In the rows, 128 means zero.
One turn sends every row of this set to another row. A few are shown first. Where does it send the rows asked after them?
tet: [127 132 133 136 153 143 122 109  90 113 106 126 172 130 143  77 137 133
 128 130 110 125 142 146 133 128  79 116 149 168 129 142 135 114 106 142
 131 126 108 114  98 102 147 110 126]
Popot: [117 119 135 118  95 123 118 121 139 151 119 133 112 147 138 110 127 139
 112 103 127  90 153 125 134 115 156 144 121 138 116 120 146 128 100  95
 128 161 135 139 121 168 135 143 107]
mames: [122 124 132  93 131 128 117 167 141 121 123 116 140 127 125 113 119 150
 138  58 132  64 140 152 112 122 162  96 137 150 117 139 133 137 120  98
 148 150 106 128 110 104 143 142 130]
telo: [133 128 131 150 149 149 116 122  85 128 106 134 151 125 119  98 153 125
 133 126 102 134 139 140 132 133  75 105 139 166 122 156 127 131 100 129
 145 145 104 113  95 111 149 124 121]
leli: [107 145 146 101 141 100 121 169 148 122 106 145 116 134 130  99 129 141
 118  82 132  58 117 122 116 124 146  84 146 147 123 122 133 134 136 102
 128 129 102 115 122 116 158 133 124]
Busiz: [170 128 126  93 125 150 122  93 131 123  99 136 148 118 122  90 123 130
 133 100 135  92 138 161 104  90 141  66 147 112  83 139 128 129 135 153
 142 119 137 142 123  93 146 127 138]
nirun: [134  84 117 106 113 132 170 127 154 126  94 124 152 153 116 102 121 116
 134 106 126 166 128 144 105 120 101 125 138 151 139 153 138 116 134 121
 152 134 117 113 143 134 160 139 161]
zupad: [142 144 137 156 140 156 109 117  84 120 106 115 139 128 121  92 141 132
 121 132 117 123 145 144 128 137  79  99 130 164 133 154 132 120 111 148
 150 137 109 119  97 120 136 119 116]
fibu: [115 101 145  95 100 131 122 124 138 163 115 134 136 136 146 110 126  98
 126  89 136  91 146 126 158 109 142 142 128 147 119 104 145 122 105 107
 114 159 118 132 134 159 151 109 136]
Sazo: [151 126 129 102 109 132 122 101 146 128 129 134 179 117 154  85 132 132
 130 147 124  94 124 136 123 125 117 188 142 158 111 119 125 127 147 119
 152 139 133 116 100 107 140 128 118]
Bom: [152 109 140 101  95 148 107 114 140 156 145 141 169 102 142 114 117 117
 125 145 121 119 132 130 125 127 105 171 138 167 108 125 127 146 150 126
 127 155 119  97  92 126 150 124 126]
dirip: [161 104 129 149 152 136 163 135 187 126  86 158 128 119 145  94 148 113
 122 104 143 146 138 136 109 134 110 128 151 147 107 139 107 112 130 121
 142 114 118 115  95 139 150 123 149]
diri: [184 135 142 121 131 143  98 111 125 131  88 135 131 132 112  95 134 130
 134 102 114 101 165 149 101 103 159  68 127 126  85 120 123 138 128 152
 145 101 136 130  98 118 150 126 133]
pap: [146 130 143 157 132 132 152 137 182 125  98 136 108 148 132  85 134 128
 116 126 156 148 112 138  83 114 103 126 139 139 120 149 117 118 134 114
 138 119 113 132 111 156 152 131 134]
Buge: [122 128 139 148 142 157 110 113  88 117 123 121 158 128 136  93 124 135
 117 141 111 113 129 147 114 127  80 115 151 168 125 147 136 129 102 150
 128 121 113 112  96 119 143 113 119]
Neka: [121 131 134 150 143 156 112 115  91 122 114 132 149 127 137 106 138 128
 128 134 111 121 115 143 120 122  67 115 150 153 116 169 126 134  99 129
 137 136 106 123 102 106 148 127 118]
figu: [145  88 115 113 101 154 164 129 152 114  96 120 131 130 136 122 108 122
 110 104 136 137 126 146  96 130 107 126 143 139 131 178 121 109 133 143
 164 117 135 124 132 129 134 148 157]
pogom: [133 150 135 144 147 151 120 111  93 109 100 115 151 130 142  79 138 131
 127 129 124 121 129 153 133 125  72 106 139 152 130 162 129 110 114 139
 143 134 107 131 104  98 138 121 120]
vikif: [172 137 154 117 142 139 100 134 128 150  80 153 136 149 119 106 157 123
 150 109 104 130 148 140 122  94 144  78 126 112  85 121 114 152 125 119
 141 108 111 129 107 115 168 113 147]
bagu: [139 106 142 132 117 132 155 138 161 136 106 119 125 165 102  88 121 127
 120 129 139 163 134 136  85 117 107 122 128 161 139 136 141 119 133 128
 139 124 109 110 123 171 160 121 143]
lek: [184 127 135  92 154 133 139 126 153 159 135 112 122 109  94 137 122 129
 120 136 148 140 146 150  99 114 123 112 147 140 134 145 138 148 162 128
 158 112 108 139 140 129 140 125 110]
Tazon: [165  85 126 132 122 158 154 135 163 121  98 135 129 108 138 117 122 121
 103 100 137 132 155 142 104 144 118 123 145 156 117 147 117 110 128 159
 150 102 134 109 100 152 131 127 155]
tofa: [131 128 127 129 110 134 125 106 153 136 120 143 116 124 134 115 135 127
 126  96 148  92 139 143 156 129 149 125 139 135 117 109 127 133 130  72
 133 181 132 139 139 143 147 131 113]
zama: [172 101 112  85 161 104 147 115 145 163 119 130 144 112  89 124 136 122
 129 120 118 140 155 134  85 107 135 130 147 149 108 142 151 149 129 133
 157 107 116 132 119 125 135 151 114]
guzo: [122 128 148 103 149 117 117 175 146 135 111 142 127 124 131  98 134 115
 132  65 133  50 124 131 120 127 151  93 143 152 123 120 130 137 127 112
 132 124 104 112 115 121 154 111 133]
kuzep: [148 128 139 102  83 134 102 122 120 157 130 151 124 112 131 119 131 131
 111 144 106 127 132 113 122 125 103 161 121 148 116 159 120 139 145 125
 138 162 120 105  97 128 152 155 110]
suz: [164 145 129 110 100 120 118 116 124 140 115 155 122 115 113 103 157 123
 125 135 106 124 126 115 137 143 108 151 123 151 131 139 109 129 168 116
 164 168 127 108 121 117 161 145 104]
damar: [180 122 142 112 147 116 113 110 154 130 117 112 133 115 116 135 101  97
 128 121 135 118 127 143  87 110 132 132 151 153 118 115 122 141 150 151
 150  72 120 144 133 124 156 126 122]
Tol: [120 122 134 102 102 120 126 120 137 129 106 139 105 134 148 109 133 142
  91 100 131  79 165 117 157 126 156 135 127 135 122 113 136  97 113 122
 129 143 138 139 129 153 136 137 115]
Pida: [153 143 154 111 132 160 108 138 125 150 100 144 140 159 115 125 147 144
 136 139 120 117 117 144 107  89 132  79 146  99  97 129 116 162 134 114
 143 111 111 133 139 117 163 107 141]
pamol: [140 119 139  82 130 157 123 132 115 151 121 139 148 156  96 114 139 165
 119 144 114 109 141 143  98  92 141  82 154 119 100 130 141 151 129 140
 134 110 120 121 135 133 156 111 135]
sizaz: [173 148 147 101 108 132 116 121 127 143 119 133 133 118 121  78 156 103
 130 126 128 115 141 116 146 137 107 150 112 163 138 120 111 102 168 146
 159 150 116 114 114 127 160 111 112]
vuvo: [171 107 130  85 149 109 129 113 152 158 111 128 138 109 121 126 117  81
 140 106 132 129 124 136  89  86 115 136 143 134  96 153 134 134 128 142
 145  99 109 151 120 112 149 145 127]
raziv: [105 136 151  82 128 108 114 168 146 127 117 129 120 139 122 106 117 149
 116  85 137  78 138 124 118 113 146  79 138 151 125 126 144 130 135 114
 117 143  91 115 112 117 163 141 131]
Zuk: [116 124 138  81 130 122 113 168 145 126 125 117 138 128 119 112 113 148
 134  69 139  83 143 145 125 118 150  80 139 157 127 125 138 135 135 102
 130 161  91 117 114 107 159 135 139]
zunim: [130 117 146 102 110 132 123 126 149 150 115 143 113 114 146 110 135 112
 115  88 148 104 170 125 176 122 142 119 124 140 117 107 129 106 123 112
 112 169 118 130 123 149 152 117 123]
bod: [114 119 127 111 106 131 131 108 144 124 107 136 132 131 145 116 127 117
 120  97 139  71 130 135 162 131 148 139 147 139 126  99 129 120 127  98
 139 153 139 139 163 140 148 118 126]
mipeb: [174 123 139  97 168  94 127 131 154 133  99 133 134 130 122 124 130 129
 120 127 105 150 158 131 108 113 142 140 143 144 127 114 127 127 148 138
 150  69 112 135 126 117 156 131 120]
gub: [148 104 123  62 136 150 137 112 118 145 110 148 171 132 110  93 140 142
 131 115 122 110 149 150 114  85 137  75 156 119  88 138 142 130 125 149
 125 124 125 120 131 101 154 115 145]
Sobe: [176 134 149  79 162 114 135 141 156 156 112 128 124 125 131 131 129 123
 125 127 139 162 145 137 120  93 116 125 138 119 129 153 124 124 155 126
 141  96  95 151 130 108 153 131 124]
govel: [164 147 149  94 103 130 116 115 135 132 115 126 147 129 151  64 144 125
 119 137 130  95 138 120 125 118 114 183 113 151 124 130 124  95 144 148
 154 130 124 132  97 124 140 129 110]
goza: [125 122 146  95 136 129 112 179 136 138 119 126 130 126 136 105 127 131
 130  54 126  51 137 138 109 123 160 103 130 149 120 139 132 131 113 116
 139 130 110 125 100 122 139 128 127]

diri -> Busiz
bagu -> pap
bod -> fibu
And these:
pogom -> tet
mipeb -> damar
Bom -> kuzep
raziv -> leli

One turn sends every row of this set to another row. A few are shown first. Where does it send the rows asked after them?
Mugo: [120 114 109 107 151 164 160 135 124 128  98 137 118 140 108 158 145 123
 133 141 122 130 125 118 146 129 137 146  72 122 130 146 135 114 131]
nodo: [130 118 113 103 147 155 149 114 118 119 136 151  89 126 101 164 124 114
 107 112 127 102 124 116 118 125 105 167 106 145 128 134 142 119 131]
Tivug: [112 175 146 133 167 149 128 139 123 136  97 127 116 122 109 106 160 129
 136 104 131 120 135 126 162 116 108 116 150 143 105 100 158 142 139]
kef: [122 166 136 118 123 113 114 127 166 134 145  75 152  80  86 155 156 113
  93 112 119 131 118 132 114 153 105 135 116 119 141 112 153 110 135]
sapaz: [115 178 142 105 127 123 111 130 165 149 144  74 149  84  75 152 151 126
 105 120 118 138 107 133 116 147 108 142 121 114 140 119 147 108 131]
tapep: [105 124 103 101 147 160 177 143 143 134 109 145 122 129 118 162 145 131
 140 150 128 123 109 124 142 130 129 150  83 121 125 142 143 110 127]
zugu: [120 159 127 108 117  93 105  95 151 136 147 103 136  99 148 148 129 129
 119 130 106 135  95 132 151 148 126 120 107 119 138 130 113 131 102]
vup: [114 160 129 138 101  97 112  91 126 137 146 108 151 122 102 144 169 137
 127 134 135 140 115 127 133 151 127  94 116 141 155 150 167 121 126]
mita: [132 110 116  92 147 143 156 100 128 131 126 147  93 119 110 157 125 118
 118 128 127 104 117 116 107 120 109 167 104 146 127 145 151 113 134]
Dufo: [102 149 131 138  98 101 116  96 117 136 150 111 147 123  98 135 160 130
 109 141 136 161 121 130 118 140 134 101 117 145 137 140 175 121 137]
zome: [126 169 137 106 119 112 102 134 153 140 148  70 148  82  86 158 157 124
 104 115 123 120 116 121 126 155 103 134 125 115 148 133 152 125 123]
tikuz: [116 148 140 117 136 111 118 142 162 116 166 112 153 132 135 154 137 162
 112 135 117 147 157 132 108 145  97 115 121 114 113 141 148 129 123]
Kugo: [109 170 148 133 162 157 121 127 140 132 103 119 104  99 120  92 157 137
 126 105 135 124 123 136 153 110 115 124 152 147 113 103 151 144 148]
Vugo: [120 129 111 102 148 163 173 140 131 128  99 135 126 138 118 148 151 123
 133 143 129 119 111 117 139 130 134 141  72 117 129 147 135 121 136]
zonu: [115 152 134 133 140  95 123 132 164 113 169 115 151 121 134 154 137 147
 112 119 115 140 161 131 121 151  97 109 114 118 110 148 151 128 125]
pek: [143 109 122 108 151 160 151 123 117 125 129 148  95 118 101 161 130 105
 117 122 119 109 120 127 117 125 102 167  99 139 126 134 138 119 128]
Bemu: [103 159 134 105 128  90 120  88 143 148 157 107 127 105 143 148 121 134
 111 131 103 152  92 142 157 131 119 125 105 125 129 128 122 125 108]
tever: [112 186 149 133 168 154 127 131 128 132 107 139 109 117 111  99 165 128
 131 103 142 115 129 133 161 113 110 121 148 138 118 112 151 136 139]
fepir: [ 93 143 137 110 123 155 124 136 125 147  91 103 121 120 141 104 154 130
 121 110 142 114 135 137 145 145 127 139 163 155 114  92 159 101 126]
rar: [ 89 173 147 136 162 152 125 140 128 137 107 136 109  99 110 103 162 129
 127 109 141 125 126 134 168 111 113 124 152 137 116 108 167 132 132]
Zot: [117 158 130 103 127  86 126  91 158 143 153 102 133 100 152 150 133 123
 109 126 106 141 104 145 160 146 119 116 105 124 123 128 120 114 111]
Vas: [104 159 126 145  99  97 124  85 132 130 144 109 147 114  96 147 168 120
 114 129 140 156 125 136 128 145 138  98 108 133 137 139 167 115 135]
Dirum: [120 108 116 103 141 158 148 121 129 117 136 161  96 112 112 164 120 111
 108 131 122 110 113 111 120 126 103 161 108 147 117 132 152 120 128]
Duza: [127 154 125 134 134  98 112 139 157 114 173 115 148 122 131 159 140 160
 122 123 121 133 153 128 118 148 108 115 120 114 133 142 146 142 111]
fikek: [103 151 129 107 134 141 122 128 111 153  87 100 116 133 135 110 161 125
 122 102 136 115 141 131 157 135 124 147 162 153 105  93 141 116 130]
vubov: [115 119 110  92 161 150 169 134 144 131 101 134 120 126 109 152 141 132
 129 146 124 120 120 106 131 118 129 146  76 117 128 156 153 120 139]
Zazu: [ 92 145 124 116 131 149 123 129 127 145  91  92 113 124 140  98 159 148
 121 100 143 121 146 138 146 132 137 143 156 153 115 102 147 121 142]
dat: [102 146 129 105 128 148 127 138 111 146  89  91 117 133 142 104 147 130
 113  96 141 108 142 129 151 142 136 141 152 150 115  96 149 114 132]

Zot -> Vas
dat -> Vugo
And these:
Kugo -> mita
rar -> Dirum
sapaz -> Bemu
zome -> zugu
fikek -> Mugo

One turn sends every row of this set to another row. A few are shown first. Where does it send the rows asked after them?
ruren: [ 95 130 118 147 116 144 123  52 157 144 137 132 112 130 122 132 129 123
 131 112 143 119 148  86 135 122 134]
Refum: [136 120 142 131 133 134 155 102 150 163 138 138 110 128 163 157 143 120
 102  74 124 106 154 150 132 103 130]
vaze: [134 146 109 131 101 171 137 103 142 144 155 144 137  98 126  98 128 100
 141  97 136 144 156 155 155 136 164]
biv: [112 121 115 140 102 125 155 114 154 121 162  94 138 101 123 122 128  86
 142 115 147 129 108 154 132 150 164]
rimu: [105 115 131 149  93 129 135 111 146 120 131 133 184 128 140 141 143 123
 134 140 143 131 144 132 132 110 124]
faz: [105 136 124 140 102 144 136 148 151 130 132 125 121 100 138 121 134  85
 152 151 143 141 104 121 164 152 140]
felat: [ 92 134 119 125 149 149 110  49 133 126 129 135 115 109 142 146 156 119
 115 113 132 122 144 156 126 136 158]
fol: [ 98 135  82 166 141 123 116  83 140 126 103 145 111 106 133 146 137 124
 118 142 140 118 148 147 133 160 153]
zusop: [138 136 129 134 117 130 121 158 140 137 129 125  56 120 158 142 130 107
 133  92 133 109 143 152 133 152 145]
kazu: [117  93 121 155 114 129 133 140 122 135 133 140 105 123 163 138 146  79
 132  97 134 113 152 135 132  80 126]
Nadu: [136 143 114 148 102 126 129 119 144 137 126 125 174 105  97 133 138 140
 136 100 140 128 130 165 132 136 138]
bena: [ 72 143 125 142 144 135 123  89 140 137 128 139  86 118 125 139 133 117
 124 116 135 117 124 178 139 178 143]
Zamu: [100 146 168 146 122 134 157  80 138 120 132 139  92 125 120 132 121 130
 117  95 129 115 122 112 121 154 145]
Lur: [122 122  90 159 128 129 110 131 167 165 123  90 110 124 156 164 134 110
 129 117 141 118 157 122 129 112 132]
kiz: [116 117 142 151 133 149 127 162 121 141 120 118 106 113 156 146 154  98
 130  82 122 124 115 138 126 100 117]
meten: [114 140 161 120 103 157 142 121 118 136 142 168 134 109 123 123 160  96
 141  95 120 154 149 142 134 142 130]
Ref: [119 154 126 149 117 129 103  99 138 119 113 123  92 117 109 132 111 130
 144 130 123 110 144  98 139 164 131]
los: [119 121 119 159 127 145 126 160 129 151 127 132 108 121 165 139 120 106
 142 116 113 112 139 146 161  92 107]

rimu -> faz
ruren -> Ref
kazu -> los
And these:
felat -> fol
Refum -> Lur
Nadu -> biv

One turn sends every row of this set to another row. A few are shown first. Where does it send the rows asked after them?
Dalis: [122 154 143 134 132 139 131 134 125 131 137 157  93 140  90 138 131 123
  91 140 132 116 146  97 110]
fem: [142 148 166 140 140  94 148 102 149 117 105 157 130 151 103 147 135 125
 147 103 182 117 136 125 142]
Nizi: [131 155 154 152 135 121 158 109 138 145  88 183 165 137 110 145 110 128
 125 144 175  92 114 145 125]
dovo: [138 160 168 144 135  90 149 109 158 121 113 162 129 141 110 149 141 136
 151 112 170 125 135 114 145]
bise: [ 95 132 139 147 131 145 132 121 110 117 168 137 136 136 107 151  99 158
  87 118 152  97 111 137  90]
zug: [132 137 146 155 140  92 147 118 116 120 121 161 136 155  87 128 126 171
 133 127 142 140 111 147 162]
kufaf: [130 174 137 135 150 126 154 105 136 143 140 178 155  90 150 127 124 146
 105 157 139 115 127 142 100]
gage: [124 117 143 133 155  82 140 109  88 123 157 154 167 115 119 137 108 160
 142 117 163 128 121 154 141]
Vavi: [142 155 149 162 126 127 147 120 143 141 131 190 147 125 125 104 120 158
  87 103 163 108 120 166 127]
zepi: [146 166 132 114 156 117 157 100 103 144 146 140 118 128 160 126 137 126
 137 129 144  80 123 133 122]
defi: [121 183 151 119 131 112 159 138 103 145 157 153 155 133 159 123 113 119
 128 120 165 111 139 123  85]
kupa: [122 135 158 152 112 101 170 103 115 120 152 136 146 158  85 161  90 146
 126 122 144 125 137 119  98]
Regud: [117 163 152 134 127 120 144 118 122 119 119 178 133 175 124 131 144 135
  95 148 162 127 145 121 159]
Fad: [159 144 145 161  97 123 166  97 113 126 161 154 132 123 108 142 109 154
 140 110 156 115 147 152  99]
vem: [119 156 138 127 165 117 142 119 119 131 140 116 114 163 125 146 135 132
 127 128 133  92 122  86 135]
Pego: [119 177 155 143 120 133 143 119 136 130 138 153 138 154 108 133 111 160
 110 122 159  89 104 176  84]
Givug: [117 159 146 128 132 129 137 137 123 121 150 159  87 146 100 134 134 133
  93 139 126 122 155 105 109]
lag: [130 183 154 115 128 121 158 132 100 158 146 154 157 127 150 124 104 115
 121 122 172 101 132 123  89]
lis: [138 161 141 169 134 120 146 121 136 149 132 191 139 107 118 104 111 158
  92 101 160 103 108 158 127]
kib: [138 144 161 117 150 122 141  91 128 146 155 119 154 127 151 134 128 157
  98  84 164 101 107 121 105]
kegob: [135 138 157 136 147 122 139  80 143 136 129 131 117 146 117 127 151 156
  80 107 128 110 102 117 109]
keve: [119 134 148  95 145 124 128 124 107 116 150 163 173 124 149 144 140 125
 127 139 168 126 155 132 120]
vef: [115 101 139 138 141 150 136 122 120 126 134 162 146 100 103 173  99 143
 109 134 167  99 135 116 143]
regur: [143 162 181 134 135  94 129 143 100 141 140 165 146 138  96 113 142 126
 138 109 125 101 114 132 131]
totik: [ 92 108 164 124 157 111 136 133 143 120 145 149 172 129  97 143  97 146
  87 113 140 122 122 120 108]
vamop: [132  86 136 124 139 121 174  95  95 116 133 156 139 117 147 136 114 130
 123 123 159 126 129 119 131]
vub: [ 93 120 160 124 158 110 136 139 142 129 139 145 165 115  91 139  88 152
  96 114 139 118 108 115 107]
pomom: [124  99 139 124 138 110 175  88  98 120 141 165 137 101 152 135 113 137
 124 134 151 132 131 111 131]
Laru: [ 98 174 152 144 160 119 137 128 153 134 146 147 142 128 114 152 106 166
  93 142 153 121 140  87 134]
Netas: [126 126 164 132 134 108 142 138  66 138 165 160 137 128 116 110 119 139
 111 114 126 101 118 112 147]

dovo -> Vavi
Fad -> kib
lis -> defi
And these:
Pego -> zepi
Laru -> Regud

